Turns, then the turns between two rows, first turn first; the first pair answered:
vog:
[-26  57 -70  -2 -34   2   8 -45   9 -11   6  28   1 -66 -68   0  41 -16] => [-41  65 -76 -20 -50   3 -13 -41  -4  -6 -32  36  -9 -47 -40  -8  56  12]
[ 24 -18  44  31 -20 -14   0  -1  -9  -6   0 -23  44  -9  13 -43 -24   9] => [ 26 -35  42  14 -20 -20   9  -6  -9   4  12   4  39 -26  16 -42 -31  19]
[ -6   0  -9 -26  -3 -28   4 -10 -26   2  37  22 -11  16   2  13  -3   5] => [ -4  25 -10  -4  -4 -28  -9  -6 -28 -10  12 -16   0  37  13  11   9  -3]
[ -36   74    8   41   20    7  -50   28  -25  -41  -28 -101   16   41
   -5   -6   30   21] => [-24 -28   8 -18  48  -9  28  -2  -3  19 109   8 -15 -74 -69  18 -29   0]
Vumaf:
[ 92 -40  70  40  22  55 -14 -21  26  20 -42 -24  27 -39  42 -36   5  37] => [ 89 -15  70  72  44  48  12 -16  27   2   5 -50  43 -36   1  -6  -5 -22]
[ 39   8 -18  10 -19  32 -23 -14  -5   5 -64 -38  29  -9  25 -46  27  45] => [ 55   4   2  29  -8  41 -15  -9   2  -1 -49 -54  41  -8  16 -42  18  30]
[ -6  36 -19  12 -36   0 -18 -33 -52  -8  46 -44  19  23   8  -7  60  21] => [ -2  30 -16   3 -44  -3 -25 -30 -52   0  32 -30  13  20  25 -11  58  38]
[-31 -27  40 -53  -6  -4 -88  30 -16  47  15  18  16  11  59 -13  20  45] => [ -3 -42  79 -25  11   6 -78  37 -10  49  27   5  29  13  58 -10   8  33]
nube:
[-31   6 -12 -60  -5   6 -14 -42   8 -18   2  -6 -21   7   4   9   5  23] => [ -9  30  -2 -26   3  18 -10 -50  21 -29  11 -47  -2   0 -10   9  10   6]
[-58  60 -30 -92 -31 -24 -23  -5 -10   7 -55  17 -26  13  16 -59 -21 -18] => [-27  98 -30 -49 -27  18  -4 -26  37  -9 -51 -32  -7  -9 -20 -57 -32 -51]
[ 24  12  33   8  34   7  11 -20  47  -5  11 -26   3 -25 -23  23 -43 -56] => [ 16  -4  59  11  39 -54 -17   5 -25  11   6 -15   8  13  23  17 -13 -43]
[ 34  20  13  43  35 -12  37  19 -15 -19  19 -41  43 -20  -4   0  26 -56] => [-10 -30   9 -17  25 -58  21  47 -64   1   6  33  12   3  40  -4  26  -9]
Vivem:
[ -5  32  23  26  12  12 -27  45 -11 -44 -69 -57  18  68  19  16 -18  -3] => [ -2  45  25  42  21  14  -6  42  -3 -52 -36 -71  30  51  -8  31 -23 -32]
[ 28  64  10 123  41   7 -15 -40 -12 -19   2 -87  56   9 -10 -22  70   6] => [ 35  52  11 118  35   7 -21 -50 -16  -3  -6 -78  49  -2   5 -40  87  28]
[ 78 -12   2   6  22  -3  27   2   1  22 -61 -29  14  -5  26 -18  56  48] => [ 59 -11   1  -1  21   0  20  16  -3  15 -80 -28  11  20  35 -12  51  47]
[ -1  15   0 -19 -25  33  32  13  14 -10 -19 -12 -32  43  10 -19   8 -24] => [ -1  19   4 -10 -23  28  36   9  16 -16  -3 -18 -26  39   1 -13   4 -38]
Tuk:
[  1  25  -1   0  41  31  -9 -18  30 -28 -22 -43   7  16 -16   2 -10 -19] => [ 29  -9   9  -6  40  13 -13 -43   8  15  -9 -14  -2 -42  -8 -31  20  14]
[-13  40 -36  12 -14 -23 -20  -3 -30  19 -11 -14  14  -1   0 -16  58   2] => [-23  35 -34   8 -14 -25 -20   6 -37  12 -11 -11  11  10   7 -10  54  -3]
[ 12 -35   0   5   1 -11  17 -28 -27  16  46  12   0 -34 -31 -15   3  -3] => [-24 -35  -1  -8   5 -30  10   9 -43   1  41  25  -1  16 -16   9 -16 -17]
[-15 -49 -56 -78  -8  37  28   8  33   2  30  19  -5 -16 -33  37 -16  -8] => [-14 -46 -52 -72  -9  43  30   7  34   0  29  17   1 -23 -35  38 -13  -6]
Now pairs of rows:
(2 to 3 turns a pair)
[  2  -5  10   2   8   1 -30  25   6 -26 -57 -25  -3  47  56 -33 -37  11] => [  9 -23  27   6  21   5 -10  33  20 -31 -33 -22   1  52  42 -15 -66  -5] | Vumaf, nube, Vumaf
[ 17 -19  21 -16   3  15  -5  21   1   0 -25  17 -11   7  49 -29 -20  23] => [-12  49 -15  11  10   2  18  10   2 -28  16 -22   9   7 -11   3  -1 -40] | vog, Vumaf, Vumaf
[ 39 -16  53  25   7 -34   6  15 -44  27  12 -24  28   8  10  -9   7 -17] => [ 43  26  29  31 -11  14  -9  -5  -5   9 -36 -58  29   4   5 -28  15  -7] | nube, vog, Tuk
[ 15  19 -39   1 -35 -15 -69 -43 -25  30 -48 -16 -13   3  20 -46  82  66] => [ 20  48 -48  39  -6 -15 -13 -68   0  25  49 -41  11 -46 -66  -5  63 -21] | vog, Vumaf
[-14  36  -6  21   0 -16  -5  23 -34  -5   4 -22   4  44   5   8  20 -19] => [-17   9 -12 -12 -13 -29  -8  14 -47  18  -3  10 -18  27  21  -7  31  21] | Tuk, nube
[ 33  -7   4 -20  -2   9 -17 -28  15 -12 -15   5  -3   1 -14 -32   7  21] => [ 11   0  16 -13   1  -9 -25   0  -4 -30 -20  -6   2  47  -3  -9   0   2] | nube, Tuk, Tuk
[ 53 -33  53 -11  35  13 -20 -22  27  17  -7  13  20 -51 -28 -15  -8   9] => [ 55  -7  61  18  37  21 -28 -18  31   2 -16 -20  38 -35 -29 -13   1  -1] | vog, vog
[ -9  81 -53   2  -2  17 -17  26  46 -88 -56 -61 -11  73  11  39 -39 -19] => [ -6  45 -17  -7  -7 -25 -48  46  -9 -62 -80 -41 -18 105  70  13 -18  32] | nube, Vumaf, Vumaf
[-29 -27  -7 -41  20  70  -4 -22  42  49 -17  45 -25 -29  -1   7  51  -4] => [  3 -44  39 -16  36  85   2 -18  53  51  -7  24 -14 -31   5   6  31 -12] | Vumaf, Vumaf
[ 25  45   3  44 -12  -1 -47 -13  12   1 -14 -72   0  48   5 -15   8   6] => [ 37 -19  44  21   7 -16 -43  13  -8  20  -4 -28 -12  61  38 -10 -26  25] | nube, Vumaf, Vumaf
[ 22 -21  57  27  13  48   1  56  36 -35 -48 -53  18  86  25  34 -78 -35] => [ 68  19  34  70  11  64  23 -26  66 -12  11 -83  38 -23 -40  11 -25 -56] | Tuk, Vumaf
[ -8   5  84  -7  -5  23  31  53  -1 -46 -40 -33  13  50  30  17 -36 -29] => [-51  56  24 -13 -16   1  52  30  -7 -50  11 -34  15  20 -25  42  -7 -74] | Vumaf, Vivem, Vumaf
[  8 -89  92  17  49 -84   8  56 -78  21 105  13   2  -6  -9  44 -26 -60] => [ -67   25   -9   11   25  -60   16   57  -39  -42   85  -22    3   24
  -69   92  -18 -120] | Tuk, Vumaf
[ 25   6  -8   3   1 -15  21 -36   7 -10  68   3   5 -47 -58   0  38 -23] => [  5 -35  -9 -42 -11 -36   6 -22 -15  14  48  62 -23 -36 -17 -10  37  23] | nube, nube, Vumaf
[ -8 -37  -6 -45  -8 -41  23  16   7 -15  67  65 -23   0 -11  13 -46 -12] => [ -8 -39   8 -40  -6 -61  12  19 -20 -11  70  57 -15  12   3  12 -36  -8] | nube, nube, nube
[-67  -2 -40 -60 -36  13   6 -15  -6  -6  -5  65 -32  14 -18  -2 -15  18] => [ -4  45 -20  20 -17  48  17 -59  32 -13  17 -25  13 -39 -60 -20   9 -19] | nube, Vivem
[-10  63 -55  55 -35  18 -29 -34   0 -32  16 -70 -12 -34 -28 -13  43 -37] => [-71 -10 -54 -30 -39 -39 -37  20 -58  -8  17  40 -57  15  30   7  16   5] | Tuk, nube, Tuk
[-31  35  -7   8  -3 -12 -10  21 -16 -24 -11  -7  -6  37   6  15 -12  -3] => [ 12  31 -13  17  -8  19   1 -26  27   0  -5 -11  -5 -36 -19 -15   1   6] | nube, nube, Tuk
[-30  24   4  33 -20 -65  12 -23 -42  28  74  24   0 -29   0  32  58 -49] => [-18  42   6  50 -24 -62  -6 -27 -48  18  49  -4  12 -18  17  19  83 -42] | vog, vog, Vivem
[ -6 -37  53   5  41 -15  11  42 -16 -60  25  14 -35  72  -1  22 -60 -52] => [-66  12 -25 -32  16 -42  16  12 -31 -54  40  45 -50  41 -36  27 -20 -61] | Vivem, Vumaf, Vumaf
[ 40 -47  15 -23   6   9   9 -22  27  34  18  45 -17 -79   0 -15 -27  19] => [ 47  10  20  42  21  -1  15 -31  18  12  46 -26  19 -73 -38  -1   3 -39] | nube, Vumaf
[ 18  -3  87  45  27  11 -18  34 -18 -45  -7 -58  45  35  22  22  -6 -49] => [-23 -51  44 -28  28 -22  33  22 -25  -5  74  44   6 -26 -25  52 -27 -64] | vog, Vumaf, Vumaf
[ 15 -23  81  -9  27 -25  38  13 -21   9  68  11  -1  29  -3  14 -13 -41] => [ -3   3  77  -6  23 -20  25  29 -24  -8  40  -5   4  70  10  21 -12 -43] | vog, Vivem, vog
[-75  15   8 -30  24 -66  14  23 -69 -52   6   2  -5 118  -8  61   3 -62] => [-95   5 -43 -84 -13 -66  -9  -5 -75 -18 -28  53 -41  76  11  21  42  -1] | Vivem, Vumaf, Vumaf
[-49 -63 -30 -70  24   5  21   0  -2  19  46  93 -28 -18 -21  49 -60  -8] => [-25  32 -54   6  29  48  36 -44  45 -19  53 -10  15 -48 -83  48 -27 -67] | Vumaf, nube, Vumaf
[  5 -27   8 -48  -7   8   1 -10   8  27 -24  42 -25 -64  32  17 -33  26] => [ 34  26  18  10   8  46   9 -18  47 -11 -24 -33  10 -59   0  27 -35 -15] | Vivem, nube
[-21 -19  41  -9 -17   1 -21  10  47 -16  -3  -1  13  38  34   5 -56 -30] => [-20 -36  48 -14 -12 -22 -16   6  30   1  24  19   8  26  32   4 -48 -27] | Vivem, nube, vog
[-42   1  23 -40 -15  75  49  37  56  -5 -18  29  30 -21 -22   3 -26  -9] => [-44   5  16 -45 -23  73  38  45  48  -4 -35  36  24 -10  -3  -2 -17   6] | vog, vog, vog
[ -4  48 -45  40 -21  -5 -27 -74 -23  13  23 -30   0 -80 -22  -1  66  20] => [-62  20 -44 -14 -33 -40 -57  -9 -67  -3 -33  15 -29   9  46   8  44  57] | Vumaf, Vivem, Tuk
[ 33  39  13  33   6  42  -8  28  34  -5 -50 -43  18  22 -23 -12  -1 -26] => [ 47  37  17  37   7  44  -4  15  37   7 -32 -44  24  -3 -31 -19  12 -23] | Vivem, Vivem
[ 62  -3  36  29  33  26  11 -39   5  45  47 -24 -25 -53 -27 -36  -7  -1] => [ -4 -38  55 -20  33 -37 -10  28 -61  37  28  34 -48  36  27  -5 -34  13] | Tuk, Vivem, Vivem
[  35  -50   41    7   16   -9   46  -12   23   40   32   15  -23 -122
  -34   16  -13  -22] => [  26  -30   43   26    8  -56   19  -17  -35   59   37    0  -10 -113
  -12   -1   48   -8] | nube, Vumaf, Vivem
[ 21  -1  -9 -28 -20  19 -24  -8   6  32 -65  -8 -13 -27  33 -78  37  70] => [ 64 -40  41 -14   8  26   0 -15  19  42 -28  -7  -2 -48  23 -75   7  59] | Vumaf, vog, vog
[ 17 -50  -3 -41 -13  16  -8   5   2  36 -30  50 -20 -11  28 -36 -12  56] => [ 65 -46  43  17  10  52  10   1  31  27 -16  -6   5 -21   5 -32 -31  22] | Vumaf, nube
[-23  18   9 -11  12 -32  17  14 -10 -22  12   8  -1  19  -8  30 -13 -23] => [ 20  29   0  10   5  -7  22 -26  19  -5  20 -12   7 -41 -21   1  12 -15] | Tuk, Vivem
[-23  22  33  32  15 -28 -21  12 -37 -19 -11 -34  21  62  24  15  18 -30] => [ 26  23   7  40  12  27   8 -50  31   0  12 -42  20 -42 -30 -12  21 -27] | nube, vog, Tuk
[ 18  17  -8  13 -10  -7  19 -27 -23   6  31  27  -1 -39  -7 -20  12  -8] => [  0  19   0  10  -2 -24  23   2 -43  -6  40  25   4  -1  -5   5  -4 -26] | Tuk, vog, vog
[  46  -33   10   28   51  -19   47  -40   -5   23  111    1   21 -106
  -39  -20    8  -32] => [-15 -37  32  11  61 -82  30  35 -79  -3 114  21  21   4   3  22  -6 -51] | nube, Tuk, Vivem
[ -1   2 -49 -14 -49  42 -23 -76  10  13 -42  12 -16 -80 -24 -51  20  55] => [ 59 -29  18  34 -18  64 -16 -69  21  16 -27 -22   6 -77 -19 -55 -10  43] | Vumaf, Vumaf
[-24  33  -6 -28 -19  42  16  12  22  21  32   8  -1  -7 -18  30  -1 -43] => [-27  49  -5 -18 -19  46   5  15  20  11  12 -12  12  14  -9  25   8 -40] | vog, vog
[ -1  -6  34  10 -13   2 -20  18  -5   6 -31  -2   6  21  39 -19 -17  13] => [  1 -13  44  21   0 -18  -3  21 -18   9  -4  -3  13  21  30  -7 -22  -2] | vog, nube, vog
[-27   7  -3   8  15  31  47   5  43 -24  -5  -9  -6 -24 -24  25 -68  -1] => [-35  33   8  35  17  14  26  23  16 -37 -20 -45  13  16  -6  29 -50 -14] | nube, nube, Tuk
[ 11  21   9  35   5  32 -15  20  38 -15 -28 -32   7  33  -5 -18 -12  -7] => [ 24 -21  22  16   0   1 -32   1  -2  28 -14  -1   1  -5  16 -50  21  37] | Tuk, nube
[-28  55 -46  20 -25 -27  -6 -15 -21 -15  12 -17  17 -15 -25  13  37 -23] => [-20  38 -55  -2 -36 -26 -18 -24 -23   4  -4   1   5 -33  -5 -10  49  10] | Vivem, Vumaf
[-19  -7  -9 -22  -9 -37  15  -6   2  20  53  52 -44 -89 -14   9  18 -21] => [-59 -10 -17 -47 -13 -44   4  35 -11  -2  24  72 -58 -28  12  24  -4 -11] | Tuk, Vumaf
[-34 -64   9 -75  -8  31 -16  57 -13 -34 -27  23 -26  80  60  23 -70  24] => [ 68 -50   2 -21  -8  99  10 -46  66   6   5 -22  -5 -76  -7 -34 -36  30] | nube, Tuk
[ 24  50 -55   3 -29  41 -23 -67  30  28  17 -12  15 -76 -38 -30  47  -3] => [ 29 -37   2 -34 -24  -6 -49 -31 -34  66  -5  45  -6 -41  44 -47  39  59] | nube, nube, Vumaf
[ 21 -19   6   0   7  -2  -1   2   4   5  25   5   2 -19 -11  12 -31   2] => [ 22   9   1  16   1  12 -19   0   5 -11 -14 -19  11   5   4   0 -13  12] | vog, nube, nube
[-35 -11   0  14  -5 -50  12  11 -32   0 -12  31  -8  18   1  25   0 -10] => [-28  33 -25  35 -11 -27  13 -14  -2 -13 -20  -9   3  -2 -26  15  20 -21] | vog, Tuk, Vumaf
[  6 -31  21 -24  -8  23 -30   7  -8  -8 -13  16 -22  27  27   7 -26  -6] => [ -8  -7  22 -10  -7  -3 -25  12 -27 -21   4  -1  -8  44  16  24 -13 -34] | vog, Vumaf, nube
[-13   2 -18 -20 -17  13  -7   9 -17   7  16   5 -16  23   4 -15   1  37] => [ 12  11   0  13 -13  10  -5  -5 -23   9  28 -22   3  13   3 -24  23  28] | nube, nube, Tuk
[ 50  -8 -34 -21 -35  48 -38 -61  42  20 -39 -15  10 -84  27 -31   0  46] => [ 69 -18  -6  -3 -24  53 -35 -55  45  16 -39 -29  21 -78  33 -29 -10  43] | Vumaf, vog
[ 36 -16   9  -5   3  34  -6  58  24  -7  17  16  22  20  13  13 -44  -2] => [  8  11 -18  -5   3  21   5  56  23 -18  31  15  21  24 -14  30 -38 -28] | Vumaf, Vumaf
[ 12 -11  24 -14   2  23  17 -11  24 -13  17  -1  -6 -30  -2   3 -47  29] => [-15   8   9 -26 -10  17  -6  12  12 -32 -26  -1 -13  16  20   9 -41  40] | Vumaf, vog, Vivem
[-80  -9 -57 -63 -18  32  -9  15 -18  21 -36  80 -31  25  22  27 -18  56] => [-10  48 -24  31  12 118  18  -8  72 -21 -29 -32  13   3 -37  33 -46  -5] | Vivem, Vumaf, nube
[-22 -25 -76 -66  -9  21  17 -19  48  27  16  47 -42 -34 -24  21  -7   7] => [ 77 -15  18  45  25  41   6 -30  54  22  17 -69  18 -32 -20  -6   7 -18] | Vumaf, Vumaf, nube
[  4 -34  45 -18   2 -32 -25  18 -25  21  -5  24 -24  23  75  -5  10  28] => [ 10 -34  71   3  19 -25 -17  29 -20   8  14   3 -10  40  66  10 -13   0] | Vumaf, Vivem
[ 17  39  -9  23  -1 -52  10 -48 -42  13  21 -38  17 -50 -41  10  42  38] => [ -9  24 -56 -38 -21  -1  24 -47  16   1  -8   4 -16 -61 -50  14  -8  57] | nube, Vivem, nube
[-17  -6 -20 -30 -35 -26 -29 -11 -17  24 -18  41 -25 -12  29 -24  48  49] => [ -4  60 -36  18 -22  29   1 -26  50 -27  -3 -32   3 -19 -36   5  28 -20] | Tuk, Vivem, Tuk
[  3  -9  11  44  -3  51 -27   4   4  15 -24   3  11 -23 -10 -28  13  13] => [ -2  -3   8  42   0  59 -25  10  13   7 -31   1   8 -13 -15 -20   1   8] | Tuk, nube, vog
[-75 -23  -1 -50 -11  12 -79  21 -70  -3   6  31 -11  16   7  -2  -2  22] => [-91  25 -15 -22   3  17 -63  24 -56 -36  24  -7   3  26 -32  24  -6 -26] | Vivem, vog, Vumaf
[ 54 -14   5  28  -2  15   3 -43  25  26  15 -16   0 -69  -7 -24  20  12] => [ 45 -28  25  27  -1 -33 -23 -17 -31  34   5 -14   5 -29  37 -31  39  26] | nube, Vumaf, Vivem
[  0 -32  32   4  37 -40 -27  -3  -5  74   0 -12 -13 -53 -37 -30  38  41] => [ -6 -44  23 -15  35 -29 -12   2  10  74   6  12 -24 -56 -44 -22  20  43] | Vumaf, nube
[-34  25 -45  -3  15 -23  36  -3 -13 -25  14  17  30 -11 -52  22  30 -25] => [-37  29 -58 -21  -5 -16   5   0 -14 -19 -43  19  18  -2 -16  -4  49  24] | Vumaf, vog, Vumaf
[-19  -6 -19 -28   4  16  12  -6  19 -18  17  33 -20 -11 -14   7 -26 -16] => [ 12   5   2  11  10  -9   4 -31 -11   3  45   2  -1 -34 -16 -15  19 -16] | nube, Tuk, Vumaf
[ 14  37   1  34   4 -29  -3   3 -12  -4  24 -26  12 -15 -13  14  37 -26] => [-23  23 -11   3  -3 -18  -9  40  -5 -32 -11  -2  -9  42   4  36  -5 -24] | nube, Vumaf, Tuk
[-13  33 -48 -43 -19 -10  28  19 -14  28  28  49  13 -21 -67  41 -17 -20] => [ 14  65 -45 -23 -38  51  -6  17  26  10 -68   0  16  -1 -33   5 -12  20] | vog, Vumaf, nube
[ 33   2  45  39   3 -31  -3 -29 -16   5  68 -41  36 -32  -5 -25  32 -42] => [-13 -60  -1 -62 -17 -14  11 -14   6  22  48  62 -21 -33   8 -16 -19   3] | Tuk, Vivem, nube
[ 19  28 -35   1 -24  50  18 -12  -5 -13 -27   5   9 -42 -14 -17 -17   7] => [ 27  35   2  41  -7   8  17   0 -48 -11   4 -27  37 -12 -15  -1   2 -23] | nube, nube, vog
